In the rows, 128 means zero.
Each run below is a few steps of one of 8 hidden systems, one row a step.
run 1, K191 (8 x 22):
[[137  73 155 135 171 158 131  93 126 197 111 156 113 172 132 177 115 153
  102 128 138 147]
 [152  89 170 159  86  94 167 143 138  80 121 145 144 164 125 175 143 147
  178 121 142 143]
 [130 126 111 136  80 141 127 111 154  65 185 101 121 116 125  58 139 170
  127 132 160 150]
 [102 142  66 122 148  99  76 177  80 149 142 110 127 127 160  76 136 139
  137 136 102 126]
 [112 185 115 169 143 147  93 113 116 169  63 134 121 123 114 148 145  66
  122 121 124 167]
 [171 100 199 140 156 153 115  89 121 162 126 164 108 135 154 172 108 143
   94 114 162 135]
 [176  60 139 132  86  67 173 120 122  78 110 140 151 150 135 138 124 133
  147 135 147 128]
 [108 108  73 131  88 153 155 104 158 112 156  83 110 141 116  58 135 166
  156 142 139 159]]
run 2, K839:
[[124 107  57 127 125  76 104 137 125 143 134  90 154 190  88 112 136 129
  143 156 155 159]
 [125 154 133 180 100 167 123 122 121 147 118 105  81 134 169 101 141 149
  200 114 132 171]
 [134  96 146 165 119 118  97 125  95  75 120 186 130  94 171 108 152 135
   67 107 113 147]
 [151  84  79 122 144  83  99  98 122 153 123 110 150 180  95 122 119 123
   93 153 176 159]
 [139 114 122 161  99 136 162 123 120 158 100 101  94 162 161 121 128 149
  220 126 129 159]
 [107 104 144 176  92 143 131 124 127  53 124 175 125 101 147 107 167 145
   98 104 103 159]
 [126  87  86 122 154  98  71 125 117 138 169 122 148 169 108 106 132 159
   77 146 164 152]
 [149 147  98 154 106 103 119 138 101 163  97  85 109 157 157 109 127 121
  213 135 143 157]]
run 3, K543 (8 x 22):
[[ 77 117 170 140 120 178 175 156 152 107 141 165 117 117 133 156 149 163
  141 106  72 116]
 [ 98 154 136 136 151 113  63 169 139 101 167 148 165 143  82 162 157 129
   81 126 142 138]
 [167 175 105 102 137 103  82 129 113 162 160  67 125 133 133  95  98 120
  155 147 186 121]
 [157 143 129 127 106 138 159 102 102 122  87 128  97  65 192  79 110 100
  145 117 103 109]
 [ 96  85 116 131 149 148 166  97 140 136  74 177 139 122 104 157 136 101
   65 123  84 131]
 [117 106 149 108 157 115 143 161 150 166 151 122 150 194  85 203 122 154
  156 141 140 115]
 [150 177 172 123  90 123 125 160 148  72 190 105 131 107 129 121 128 149
  173 122 161 110]
 [116 141  90 120 131 134  90 118 110  94 152 131 126  72 147  53 130 124
   62 127 119 126]]
run 4, K469:
[[170 169 175 168  95 123  96 138 121 114 151 107 111 140 153 135 135 144
  190 116 183 156]
 [144 117 111 152 100 138 110  87 109  84 123 141 107  79 172  52 135 129
   83 118 133 154]
 [115  65  60 123 157  96 121 126  94 182  97 129 130 168 142 110 122 136
  116 146 106 145]
 [116 138 135 171 113 145 149 130 139 164  88 115 112 177 116 172 144 125
  205 124 129 170]
 [140 110 193 170 113 178 118  95 145  92 156 162 105 120 144 132 143 170
   97 106 156 161]
 [154  80  99 131 121  66  84 135  99  90 160 130 153 149 138  93 133 154
   95 140 160 146]
 [121 153  61 139 110 123 119 126 115 167 111  72 107 149 137  76 127 121
  190 145 136 159]
 [106 123 153 173 135 182 133 118 109 160  87 164  84 113 181 131 143 141
  137 100  86 155]]
run 5, K691:
[[183 152 133 128  85  52 135 139 115  78 108 109 160 121 127 132 121  83
  167 136 162 117]
 [121 124  89  85 125 176 168  85 155 149 155  85 100 105 127  62  98 146
  124 141 130 110]
 [ 78  83 110 144 153 117 123 178  88 139 108 173 133 137 162 139 153 150
  119 116  54 126]
 [107 173 131 156 123 137 107 120 168 114 114 128 152 154  51 171 157  92
  114 130 157 168]
 [182 135 196 108 148 139 109 125 119 155 175 119 107 126 166 145  94 162
  144 122 174 100]
 [151 133 100 123  84  77 157 134 103  70  93 126 145  82 158  85 126  87
  143 130 107 108]
 [ 85  99  67  99 154 169 146  91 157 166 138 111 121 139  88  94 120 140
   79 147 115 134]
 [ 99 107 156 155 154 119 122 184 102 161 112 162 132 172 146 195 146 150
  165 115  92 132]]
run 6, K191:
[[124 141  72 111 112  76 126 155  92  90 108 122 148  85 149  75 129  90
  122 135  92 103]
 [ 93 151  81 117 164 178 121  90 144 199 103 112 112 129  95 117 121 100
   97 141 118 146]
 [126 117 194 134 165 136 132 160 112 171 115 166 124 151 148 210 124 142
  149 112 108 111]
 [159 121 172 138  81 107 161 107 163  42 130 145 155 116  97 151 136 112
  114 124 161 130]
 [143 102  93  77 126 120 138 122 134 124 194  83 123 128 135  65  99 171
  129 149 151 102]
 [ 81 161  72 130 124 115 137 177 102 145  91 113 128 117 139 106 144 102
  176 130  64 120]
 [ 90 170 148 149 158 196  98 107 151 151 119 155 116 111 100 153 145 109
   74 113 122 151]
 [174 104 187 108 160  87 110 147 109 136 146 154 154 147 133 193 107 134
  110 128 158  96]]
run 7, K691:
[[161 133 120  72 125  96 121 151 123 109 196  86 139 115 140  87  98 154
  137 145 159  82]
 [ 84 159  62 106 132 123 145 164 112 144 106 105 125 100 138  85 130 103
  155 136  66 102]
 [ 71 143 129 131 171 185 124 122 145 164 103 164 122 118 100 161 142 109
   70 118  88 134]
 [159 121 196 129 150  98 113 143 124 129 124 166 157 151 112 214 123 117
  110 121 155 114]
 [179 148 149  93  87  98 172 119 155  84 148  90 142 115 111 125 102 112
  168 141 172  92]
 [103 109  92  79 128 141 162 143 125 119 168 110 117  94 154  63 111 161
  126 135  87  84]
 [ 52 134  76 134 157 122 109 179 118 139 108 147 150 135 102 139 159 113
  104 129  65 133]
 [115 182 172 135 161 160 100 133 154 168 129 133 133 146  82 200 131 108
  120 122 150 134]]
run 8, K469:
[[157 142 184 143 131 188 119  61 157 133 135 141 104 110 122 139 117 127
   83 115 175 148]
 [180  63 136 107 119  59 133 136  97  91 145 142 149 134 164 117 110 150
  115 134 145 104]
 [ 95 137  49 123  92 125 163 125 153 124 120  76 130 142  93  78 136 119
  173 149 121 146]
 [ 83 134 152 141 164 193 121 152 118 180 144 145  89 126 166 138 133 171
  140 107  84 127]
 [129 137 157 170 124  90  86 149 115  83 102 179 164 132 111 177 161  97
   92 113 134 154]
 [180 140 116 106 131 128 108  65 144 155 144  84 121 138 105 105  96 116
  109 149 207 139]
 [158 100 132 118 105 108 173 143  93 125 118 120 109 108 201  97 108 147
  185 123 103  97]
 [ 60 105  81 147 111 154 164 123 154 102  99 149 137 129  92 115 164 122
  103 127  76 156]]
run 9, K63 (8 x 22):
[[127 109 103 127 111 131 187  74 148 120  56 143 139 114  94 133 126  68
  100 136 111 136]
 [105  55 140 101 156 151 175 124 152 164 147 145 129 175 106 170 119 180
  117 135 114 116]
 [118 159 164 124  99 111 146 193 152  85 175 114 148 145 106 162 142 153
  196 127 131 107]
 [105 201 115 107 136 160  84 140 139 112 182 102 120  77 119  78 127 125
  101 127 136 112]
 [130 140  96 113 163  89  97 154  69 162  87 140 136 102 169 117 117  88
  109 129  89 103]
 [138 136 121 136 128 132 162  82 145 159  48 132 136 139  90 171 123  60
  126 136 132 143]
 [144  70 183  99 146 161 178  99 157 143 152 152 118 141 124 170 103 167
  108 126 136 102]
 [124 120 132 104  92  85 163 178 148  58 179 112 162 134 108 129 135 155
  165 136 128  96]]
run 10, K979, 8 rows:
[[ 70 158  84 154 125 129  85 188 106 114 152 120 124 126 143  86 164 150
  150 123  90 146]
 [116 189 118 161 161 131  52 137 103 176  99 129 126 135 125 146 143  88
  116 123 137 161]
 [193 119 178 136 151 127 113  80 106 175  91 143 111 131 157 162  99 108
  113 122 171 131]
 [176  56 144 123  96 110 186  77 130  86 106 150 130 115 148 116 112 132
  106 129 140 122]
 [ 88  63  73 124 100 129 173 128 154  94 152 120 135 157 105  91 144 174
  130 141 107 144]
 [ 70 151 105 160 122 131 102 193 129 132 153 113 130 167 114 134 166 159
  184 125 104 159]
 [135 206 163 171 137 136  47 147 110 132 135 131 121 116 138 142 146 110
  130 111 158 157]
 [194 125 147 120 154 107  85  88  87 150 112 137 121 103 170 115  98 105
   80 126 170 121]]
run 11, K63:
[[178 144 186 123 140 127 108 123  88 129 123 155 109  74 200 124 104 119
  113 108 130  96]
 [150 101  84 122  96  81 155  91 134  80  86 130 163 118  96 104 129  77
   91 145 138 137]
 [104  69  94 110 149 162 168 104 141 197 132 108 104 175 122 124 112 170
  146 143 117 139]
 [106 141 184 162  99 135 150 183 134  91 135 152 127 133 142 173 157 153
  189 107  99 127]
 [114 174 129 127 133 138  67 129 149  87 184 125 146 111  87 108 144 128
   69 128 165 140]
 [162 131  99 100 160  83  88 146  72 180 126 102 123 126 177  99  96 123
  139 139 137 104]
 [141 153 121 154  93 136 174  88 131 128  44 127 116 102 131 128 130  65
  157 124 114 147]
 [110  55 149 125 152 170 154  89 149 131 137 176 123 138 116 150 129 161
   57 122 117 136]]
run 12, K543 (8 x 22):
[[152  36 137 133 111 139 186  70 144 127 115 145 118 159 129 134 117 161
  117 133 144 149]
 [104  63 127 149 101 103 153 167 136  82 154 144 145 175 120 143 156 184
  155 128 113 146]
 [ 91 154 102 168  99 140  88 152 148  96 175 104 129 155 100 100 166 164
  150 128 147 180]
 [137 153 115 171 135 134  47 130  85 151 136 119 101 126 175  84 140 144
  130 116 151 173]
 [171 124 114 170 111 108 115  78  95 141  50 134 116 125 156 117 126  82
  127 125 150 172]
 [154  51 140 143 119 145 180  62 139 154  91 145 110 160 134 143 115 143
  122 130 143 156]
 [122  57 153 149 102 105 164 151 138  84 147 154 144 174 122 160 148 181
  151 125 124 143]
 [ 99 130 107 156  93 127 103 149 155  76 186 107 139 156  94 100 163 171
  141 132 152 171]]
run 13, K839:
[[159 174 100  89 114 108 157 118 141 154 117  63 131 127 108 115  96  89
  188 153 157 102]
 [104 141 155 125 126 198 177 112 138 138 108 146  90  76 159 119 123 127
  131 109  78 106]
 [ 94 109 133 104 168 107 113 164 126 115 136 175 169 126  97 173 140 119
   57 127  95  98]
 [141 174 132 104 139 114 116 141 154 165 152  79 144 169  74 168 111 116
  171 148 178 120]
 [153 168 180 121 102 156 166 131 130 108 137 119  98  76 174 113 110 133
  179 111 120  94]
 [112 120 115  93 144 128 139 116 131  91 125 160 151  73 115 108 123  98
   39 129  96  93]
 [107 130  96  88 180 125 126 139 137 209 128 101 143 172  84 164 108 119
  132 151 127 113]
 [126 181 185 148 106 143 156 162 137 126 110 127 118 120 139 176 136 115
  206 111 113 113]]
run 14, K846 (8 x 22):
[[ 53 120 100 146 142 143  94 181 132 122 172 137 138 160 106 125 167 176
  119 127  98 151]
 [129 199 137 166 135 113  54 164 110 149 127 112 131 150 123 154 148 109
  163 123 157 159]
 [194 163 174 128 139 143  98  81 110 157 117 124 102  93 170 120  96 105
  114 118 178 121]
 [167  67 125 102 131  98 171  93 104 116  85 157 135  99 161 114 101 108
   84 129 112  96]
 [ 94  70  80 118 106 130 206 112 161 122 105 122 141 160  84 129 134 133
  140 145 100 136]
 [ 77 124 147 147 119 161 136 174 159 115 182 129 126 166 107 153 156 188
  168 121 115 144]
 [127 193 149 160 118 112  48 170 118  84 169 127 141 116 127 124 155 128
  124 118 158 149]
 [172 159 104 120 150 116  70  98  91 172 117 103 112 109 161  85 102 101
  108 134 168 134]]
run 15, K979 (8 x 22):
[[106 145 157 107 144 186 146  98 162 108 141 155 125  75 105 130 125 114
   57 118 112 103]
 [121  99 120  64 164  84 149 169 128 141 155 127 169 148  98 166 107 131
  113 149 115  70]
 [128 191 128 105  94 139 179 130 168 119 125  80 128 113  96 128 118  99
  197 139 136 105]
 [ 91 157 161 105 155 188 127 148 138 125 174 147 109  75 147 118 126 153
   96 111  91  87]
 [118 152 110  89 156  74 117 169 118 124 116 136 178 116  94 162 122  75
   96 141 107  83]
 [145 170 130  86 134 161 166  92 167 175 128  79 115 126  94 136  91 103
  157 146 160 102]
 [119 123 181 103 133 155 178 154 129 112 141 160 116  83 165 145 117 145
  132 109  79  70]
 [ 98 146 102  94 129 106 141 144 158  78 137 134 176 109  61 133 138  91
   77 141 115 102]]
run 16, K846, 8 rows:
[[137 119 104 117 148 161  93  79 117 141 151 126 102  90 155  56 111 140
   58 129 144 135]
 [117  81  93 134 148  82 138 153  81 165  66 152 141 153 154 151 131 111
  137 131  80 126]
 [123 138 151 154 102 172 176  85 180 131  98 124 118 149  80 168 136 112
  155 127 148 161]
 [141  91 184 114 137 126 114 149 134  94 207 150 133 138 140 142 125 196
  101 120 151 109]
 [140 150  75 139  91  60 100 150 105  73 122 104 158 120 126  79 144  99
  142 140 141 144]
 [111 137  94 138 144 189 120  91 122 199 117 101  77 127 155  82 117 143
  140 129 123 155]
 [120 106 179 159 148 127 126 152  98 132  87 197 133 124 160 190 142 121
  110 101  86 126]
 [157 125 133 123 112 110 136  80 169 105 122 119 161 152  57 157 126  93
   97 145 190 148]]

Which system made each run below?
run 17:
[[132  70 100 109 124 165 167  84 131 155 147 109  89 130 161  67 105 179
  130 136 126 132]
 [ 66 101  91 160 126 108 131 186 108 123 106 152 139 158 131 139 168 144
  154 123  62 148]]

K191
run 18:
[[101 118 167 172 150 130 107 153 111 134  88 193 137 139 132 196 158 117
  101 105  96 149]
 [174 132 149 133 122 112 104  81 155 118 138 116 149 156  78 154 122 111
   99 140 209 157]]

K469
run 19:
[[117 142 127 107 160 111 110 174  78 137 123 154 128  79 185 115 121 116
  110 116  72  82]
 [109 156  96 121 138 113 143 115 142 146  61 133 157 128  72 164 134  51
  105 139 114 130]]

K469
run 20 (2 x 22):
[[ 52 175  99 130 148 172 105 158 138 123 142 139 123  93 110 110 156 123
   95 118  75 124]
 [128 171 153 125 184 116  51 166  98 174 140 139 139 135 130 172 123 115
  106 124 141 117]]

K839
run 21, 2 rows:
[[176 123 154 154 111  54  83 164  88  92 133 137 152 146 156 144 136 129
  149 124 163 139]
 [150 171  86 116  95 145 143  80 152 132 126  65 110 109 116  64 110 104
  157 144 167 140]]

K691
run 22:
[[157  73 106  81 114 120 173  96 127 105 154 117 120 100 156  66  98 152
  108 141 128  94]
 [ 67  87  54 127 132 108 147 168 119 134 117 125 145 162 113 111 152 144
  140 141  70 138]]

K691
run 23 (2 x 22):
[[145  95 116 142 148 122 106 127 100 202 128 106 104 188 157 131 114 166
  174 135 152 157]
 [131 133 153 200  82 129 135 129 115  88  83 155 114 122 160 134 163 121
  166 104 118 175]]

K191
run 24:
[[161  88 156 162 143 114 124 105 109 176  78 152 124 178 138 187 125 123
  137 123 150 162]
 [170  92 156 162  75 129 161  79 157  87 126 122 121 152 120 129 132 146
  153 127 181 168]]

K469
run 25, 2 rows:
[[170 145 197 154  94 126 156 107 154 103 104 136 131 139 111 188 128 107
  163 118 167 140]
 [147  95 141  95 121 146 136  97 153  86 198 124 123 108 125  84 111 174
   77 132 159 111]]

K63
run 26 (2 x 22):
[[172  85 150 117 157 159 136  58 129 189 117 132  99 140 147 131  93 140
   94 131 167 136]
 [138  54 134 143 102  90 186 145 114 113  97 150 135 162 150 154 134 150
  174 125 100 128]]

K191
run 27 (2 x 22):
[[155 143 120 151  77  87 160 145 110 107  87 103 128 129 156 118 131 106
  217 128 128 135]
 [102 118 109 131 117 194 139  77 155 113 151 126  97  97 127  63 132 152
   81 125 126 148]]

K691
run 28, 2 rows:
[[142 114  76 107 115 119 141 108 100 120 120 111 111  80 178  40 110 124
  116 134 110 113]
 [ 79 115  70 143 157 146 124 113 115 178  67 147 124 135 119 125 143  97
   94 131  81 157]]

K839
run 29:
[[ 97 144  87 148  94 141 183 123 133 131  63 114 115 116 129 109 143  93
  181 128  81 143]
 [ 81 110 161 157 154 184 106 129 141 126 150 179 117 129 121 153 157 165
   72 108 106 153]]

K839
run 30, 2 rows:
[[133 160 139 180 152 124  41 132  97 155 112 145 125 144 136 148 148 114
  106 115 155 178]
 [204 122 168 158 123 103  97  87 101 142  99 137 117 139 160 144 113 113
  126 122 188 156]]

K191
run 31:
[[110 159 147 116 137 189 112 135 134 123 192 117  92  85 160  79 123 172
  119 116 124 110]
 [110 145  97 113 155  76  99 176  85 127  99 150 160 104 138 136 134  85
   99 130  80  98]]

K979
run 32, 2 rows:
[[125 175 124 110 122 138 167 132 115 131  82 126 115  65 157 111 115  76
  150 121  79  86]
 [ 87 123 126  99 166 176 151 102 160 148 117 155 135 108  84 152 123 108
   57 129  96 110]]

K979
run 33 (2 x 22):
[[133 137 113 116  91  70 157 185 119  94 136  97 149 139 136 120 130 131
  210 138 118 104]
 [ 67 174 106 132 128 204 133 115 158 129 138 122 101  90 113  89 145 128
  109 120  96 140]]

K469
run 34, 2 rows:
[[153 124 165 138 137 100 124 146  79 112  83 180 134  84 186 150 127  99
  109 107  94 103]
 [140 111  96 118 118 109 148  75 163 114 103 121 160 151  56 137 126  86
   88 150 165 149]]

K63
run 35, 2 rows:
[[140 148 200 143 140 166 152 128 119 162  94 157 100 109 168 179 117 120
  160 104 107 110]
 [146 117 157 116 112 106 138 113 155  49 144 159 165 105  88 146 135 108
   62 128 151 115]]

K63
run 36:
[[139 165 155 138 121 197 155  68 143 144  94 132  88  76 148 110 115  99
  117 112 127 132]
 [136  67 155 115 169 105 132 126 107 138 108 189 148 133 136 177 121 125
   61 123 107 106]]

K543
run 37 (2 x 22):
[[157 143 150 159 139 109 111 132  75 169  57 151 116 122 181 156 125  92
  154 113 113 137]
 [158  92 147 149 117 150 143  46 149 112  96 157 123 119 112 132 126 108
   66 124 160 161]]

K979
run 38 (2 x 22):
[[153  92  91 136 106 138 136  82 127 156 137  84  97 157 147  70 113 165
  161 142 167 167]
 [101  88 119 176 108 137 138 152  99 125 112 148 102 143 183 107 155 171
  172 111  84 161]]

K469
run 39:
[[112  68 105 139 145  93 101 137 130 132 141 143 160 196  87 159 148 154
   95 141 146 160]
 [147 146 122 142  96 110 123 149 133 130 160  73 118 168 132 114 127 160
  218 137 171 150]]

K543
run 40:
[[162 113  86  89  96  83 166 126 117 110 138  83 134 119 149  71 101 130
  170 150 141 100]
 [ 66 141  68 132 127 174 153 129 130 153 101 116 101 107 135  77 142 123
  140 127  68 138]]

K191
run 41, 2 rows:
[[149 134 188 143  98 102 136 169 143  88 164 126 146 161 119 178 139 158
  188 123 158 127]
 [134 142 123 132  96 138  98 111 145  62 190 112 128  98 122  62 137 153
   92 129 165 144]]

K543
run 42:
[[122 178 136 168 154 164  67 111  99 169  95 144 100 100 160 121 137  99
  100 110 128 162]
 [175 100 160 121 163 110 124  91 106 171  79 160 135 137 139 178 102  94
   88 127 149 121]]

K846
